One turn sends every row of this set to another row. A few are shown first. Where does it send the rows asked after them?
mupe: [ 10  19   1   4  13  -6  10  -4  -1 -11  -9  -8   0   4  11   0   0   9
   2   5   0  12  -8  -3  -3   5]
kom: [  7  11  13   2   3 -13  16 -14   8 -14  -4 -13   9  -7  -7   2   6  10
  -8  13  -3   7  15   7   1   3]
Zezar: [  0   1   0  19  14  18  17   0  -4  -5 -11  -7 -11  10  -9  -3  19  -3
   8 -11   3  11 -11  18   8  -5]
vonep: [  1  -3  10  -2 -11 -10   8   2  14  -3   5 -12  -5  -6  -4   1  12 -24
 -12  -1 -11  -9  12   2   3  -8]
visol: [  5  -4  -6 -13  -1   3   4  -1   1   3  -5 -14  -3 -12  -3  -9   3 -30
  -1  -3  -6 -16   5   6  15  -6]
zum: [  0  -1  13  -5 -14  -8   8  -2  14   0   4 -13  -4  -7  -7   1   9 -18
 -14   2 -13  -6  11   2   1 -11]
vab: [  7   2   3  19   9  19  16  -1  -5   1 -16  -9 -12   9  -8   0  17  -2
   7 -10   5  11  -9  22   5   1]
gon: [  3 -13 -11  13  10  22  12  -1  -3  -1 -13 -13  -5  -4 -24  -5   2   2
  -6  -1   8 -11  -4  18  14  -5]
bibov: [  2   2  -1  23  10  21  18   5  -7  -2 -12  -4  -4  11  -8   4  17  -2
   4  -7   4   7  -8  21   6   0]
tava: [  9  -2  -7  -9   0   7   7   5   7   0  -6 -15   0 -15   1 -10   2 -28
   0  -4  -1 -15  11   5  17  -8]
roru: [  2 -15 -11  10   9  25  16   3  -4   0 -17 -11  -6  -8 -20  -6   6   0
   3  -1   0 -11  -5  16  10  -3]
big: [  1 -14 -15   6  11  23  12   2  -4  -1 -15 -11  -2  -7 -19  -6   8  -4
   3  -3   4 -12  -5  11  12  -4]
dumak: [  2   7  14   0   8 -14  13 -16   7 -16  -4 -17   9  -3  -5   3   5   9
 -13  13  -4   9  10   8   1  -4]
Sodi: [ 12  19   1  12   7  -5  12  -5  -8 -11  -8  -2  -2   5   9   3   4  10
   0   5   1  11  -6   8  -4   8]
Monul: [ 10  19  -1   5   8  -7  11  -9 -10 -13 -13  -6  -1   6   9   3   4  10
  -5   8   2  12  -6   3  -4   4]
mez: [  9   7  10   1   3 -12  11 -16  11 -15  -4 -14   2  -7  -5   6   4  12
 -11  14  -8  11  10   5  -1  -4]
Navup: [  9  -4  -6 -10  -5   9   2   1   6   4  -5 -18   0 -13   3  -6   1 -26
  -5  -4   0 -13   7   9  13  -9]
pef: [ -1  -3  13  -1 -12  -6  10  -1  10   1  -1 -10  -5  -9  -3  -3  20 -24
  -9  -2 -12  -8  16   6  -3  -9]

zum moves to Sodi
gon moves to pef
Now these:
Monul moves to roru
visol moves to mez
vab moves to tava
Zezar moves to Navup

One turn sends every row of this set to another row. A few are shown first. Where does it send the rows asked after them?
Mot: [ -7 -15 -12  -3  12  11  -6  -2   1   4 -20 -16   2]
Tege: [-15   4  -2   4  14 -13  -4  -4  -8  10  -7   9   1]
tade: [-15  13   1  -3   7 -10  -5   3   3   4  -7 -12  18]
mik: [  7  11 -15  -5   6   4   4 -10   5  -2   5 -20   0]
Vuki: [  6  15  -4   7  -2  -8   8   6 -11  -3  -5   3  -9]
Gub: [ -6   4 -14  12   6  -3 -10  -8   5  -3   6 -18   0]
Razem: [  3  -5   6  -1   4  18  10   6  -8  -1 -18   6   1]
bito: [ -9  -3   4   2   1  15   1  -3 -17  -2 -20   1  12]
popu: [ -3  -6 -16 -12  10  -1  10   6 -11  10  -5  10  -5]
gom: [ -4  13  -4   7  -6   5  -6   9 -12 -15   0   2   2]
kos: [  0 -20   8   8   9  11  -2   5  -5   6 -14   2   5]
vip: [ -1   2   8  -1   5  19  15   9  -5   5 -14   4   5]
gugot: [  2  16  13   6   1  -3  -2  -3  -3   1  -1 -11  -6]
mup: [  3 -11 -12  -8  15  13   7 -13   6   1  -2   3   0]
fip: [  3  10  11  16   1   5  -4   7 -18   3  -5  -7   3]
kepo: [ -3   4 -18   9   7 -12  -3  -9   8   0   5 -11   0]
palof: [-13  16   3  -3   9  -6  -7   3   7   4  -2 -12  16]
Vebiv: [ -9  -3 -18 -12   9   3   7  12 -10   7  -4   9  -4]
rom: [ -8   5 -11 -18   0   5   6  12   1   3   2 -11  14]
fusim: [-4 -5 15  4  9  8  2 -4 -1  4 -8 13 -6]
febo: [-16   4  -5   3  16 -13  -6   1  -7   7 -13   8  -1]
rif: [ -4   0 -19   4   5   1 -16   7   5  -8  -1 -15  -8]
med: [ -5  -8  -9  -2  16  21  -1  -3  11   1  -8 -15  10]
sil: [-11 -10  -5   2  14  15   4  -5  14   8  -5 -10  13]
taru: [  4   7   1  13  -6  -7   0   2 -13  -7  -4   1  -8]
zof: [  9  14 -16   9   8   2  -7   3  -5  -8   3 -16   5]
dasi: [ -2   3 -10 -20   6   6   8  13   4   4   1 -12  10]
Nasir: [  8 -14 -20   0  16   9  -5   0   7  -6  -4  -6   7]

med moves to Gub
rif moves to gom
Now these:
mik moves to gugot
kepo moves to Vuki
zof moves to fip
rom moves to tade
popu moves to dasi

One turn sends every row of this set to another row. A few are shown first. Where does it send the rows asked after them?
sus: [ -1   4 -18   5 -12  -5 -13 -11   9   5  11  -4  -1  -5  14  -3   6 -23
  -4  17  -1   4   5   4  -6   6   5  -5   1  10  -4   3   6   4  20  -9
   5   3  -3 -13   2]
gelu: [ -1   0 -11  -4  -4 -19   3  -2 -18 -17 -10  -3  -5  17   4  -7  18   5
   2  11  -6  10   2 -10  -9  -7   4 -10  -1   4  11   8   4   9  -1  -8
  -2  -5  13 -21  -7]
boni: [  4   0  -9  10  -2  -7  23 -24  -2  -9   7  13   6  -7   3  10   7  -4
   1   7  -3  15  -2  -4   5  -4   8  -1  -9  -4   8   4  -7   6  -8  11
  -7   3  -9  -4 -15]
sogu: [ -2   3  -4 -13 -27  -9   5 -10   6 -21  15  -2  -4  14  -2  -4  -6  19
   2   1  -8   1 -13   8 -12   4  -4  -2  -3  -3 -17  -1   2  12 -11  -7
  -7   5   2   0   9]
tipil: [  1   3  -2 -10 -24 -11   8 -14   6 -23  21   0   1  15  -4  -6 -12  14
  -2  -2 -10   2 -10   3 -10   5  -3  -6  -4  -1 -15  -3   2   5 -13   2
  -8   1  -3  -1  14]
lumup: [  3   4 -15  -2  -7 -16   0  -3 -22 -15  -5   1  -5  16   5  -4  24   4
   5  10  -7   9   8  -3 -11 -12   6 -12  -3   3   4  10   2   9   3 -10
   6  -2  14 -18 -12]
ret: [  5  12  16  -1 -12  -1   3   1  12 -24  -3   9 -11  10  -3   2  -1   2
   5  -4  -8  -8 -12  -6  -7  -9  14 -17 -15   7  -5  -7 -11  -1 -12  -5
   5   6   5 -14  19]
visu: [ -4 -11  -6 -15  -1  -7   3  10  12   6  -7 -10  -8   1   4  -3  16  -5
   5   8 -16   7  17  12  14  -7   0  -3   1  -3   0   2  -1  21  -2   0
   2  11   3  -2   3]
fuzap: [  5   3  14   1 -23  -1   4  -4   9  -1  12  -4 -10  21  -8   8  -7  -1
   2 -19  -3   4   5   9  -1  14   4 -12 -13   2  -2   4  -8   8 -13  -7
   4 -12   6  -9  10]
buv: [  6   3  -6   7   2  -4  23 -16   4  -6   7  11   7 -15  11   8   3  -9
   0   7  -6  14   9  -1   3   0   7   0 -14  -3  12   5  -8  -1 -10   8
  -3   7  -7  -4 -10]
nopuz: [ -8   1   3  -8  -3   5  -8 -13  -4 -13  10   5 -26  14  -2  -1  -1   5
   1  -6 -16  -8 -10   7  -6  13   0 -12 -13   6 -16 -13  -5   3 -10   9
  12 -10  -9  -6   2]
Bomit: [  9   9 -14   3 -11   0 -15  -9   7   5  14   4   1  -7  10   0  15 -22
   7  15   2   4   3   6  -6   3   1 -11  -8  11  -5  10   3   5  21  -4
  -1   4  -5 -11   0]
Mafo: [  7  -9  -2  12  -5   7 -21  -1  -9 -10  -4   3  -1   2  12  -1  12   2
  -2   2  -1   3   3  13   3  -6   8  10   0  19  12   3   4   3  -6  22
  -3  -2   4 -10   9]
tar: [  7 -12  -9  13 -10   6 -18  -8  -9 -10  -2   0   0  -1  12  -2  13   5
  -4   1  -1   4  12   4  -5   2  10  13  -3  19  14   6   1   4  -6  19
  -3  -2   3 -11   8]
vum: [ -3  -1 -14  -5  -3 -19   3  -3 -16 -11 -10  -2  -6  14   6  -3  23  -1
   2   8  -8  15   0 -13 -15  -2   9 -11  -4   4  11   9   6   3   1  -5
   5   2   9 -14 -14]
vubal: [  7  -1  -8   4   1  -5  23 -26   1  -2   9  14   4  -4  -2   8  13  -8
   4   9  -7  15   8   0   6  -1   8   2 -11  -4   7   2  -7  10 -13  11
  -6   8  -4  -9  -9]
vuv: [ -7  11   3   4  -9   4   6 -12  -4 -15   5  -8   3   8 -11   3   0   5
  18 -13  -3  10  -8   6   2   5  13 -28  -1   9 -16  -3  -3  11  -6  17
  10   5  -9  -9  16]
maf: [ -4 -13  -6 -12  -2   2  10  11  12   5 -11  -6  -4   5  11  -1  15  -7
  -2   0 -16  12  11   6  12  -8   3   2   7   6   2   0 -10  16   5   6
   5   7   9   3  -1]
lodon: [ -7  15   3   2 -10   4   5 -10  -1 -16  10  -7   1  13  -6   7  -5   4
   9 -14   2   9 -10   6  -2   0  11 -27  -1   6 -18  -3  -2  17   1  10
  16  10 -10  -8  10]
belu: [  1  10 -13   5 -15  -4  -9 -13   6   9  12  -2   1 -10   7   0   6 -21
  -1  13   6   2   4   3  -4   2   1 -15  -5  13  -4   9   3   5  20 -10
  -1   3  -2 -15  -2]
rol: [ 13 -11  -6  16  -4   6 -16  -4  -7 -12   2   3   4   4   9   1  19   2
   1  10  -3   7   5  11   3  -1   6   9  -1  12   9   1   6   5  -8  27
  -1  -5   3  -9  12]
viro: [  7   7  15   5 -25   0   2  -4   3   0  15  -6 -16  23   2   9  -1  -1
   4 -15   1  -1   1   8  -8  11   5 -12 -13  -5  -6  14  -3   7 -12  -5
   4 -11   8  -9   8]
Vef: [  6   9  15   3 -12   2   2  -2  10 -20   1  12  -9  12   4  -6   1  -5
  13  -1  -3  -9  -9  -5  -6  -7  17 -14 -13   4 -11  -7  -9   0  -7  -1
   1   3   4 -13  26]
dubob: [ -7 -13  -3 -14  -2  -2   7   8  13  13  -2 -11 -12   5   6  -4  12 -11
  -1   5 -15   7   9   8  13  -6   0  -2   5   4   4   1  -7  20   0   4
   1   4   0   2   1]
fifu: [ -9   9  -1 -12  -3   8  -3 -15  -5 -10   5   4 -26  10  -6  -3  -2   3
   2   0 -19   1 -10  15  -1  13   2 -11 -12   3 -15 -16  -7   1 -17   4
  10  -7  -5  -5   1]

sogu moves to Vef
tipil moves to ret
Now these:
vum moves to tar
visu moves to Bomit
dubob moves to belu

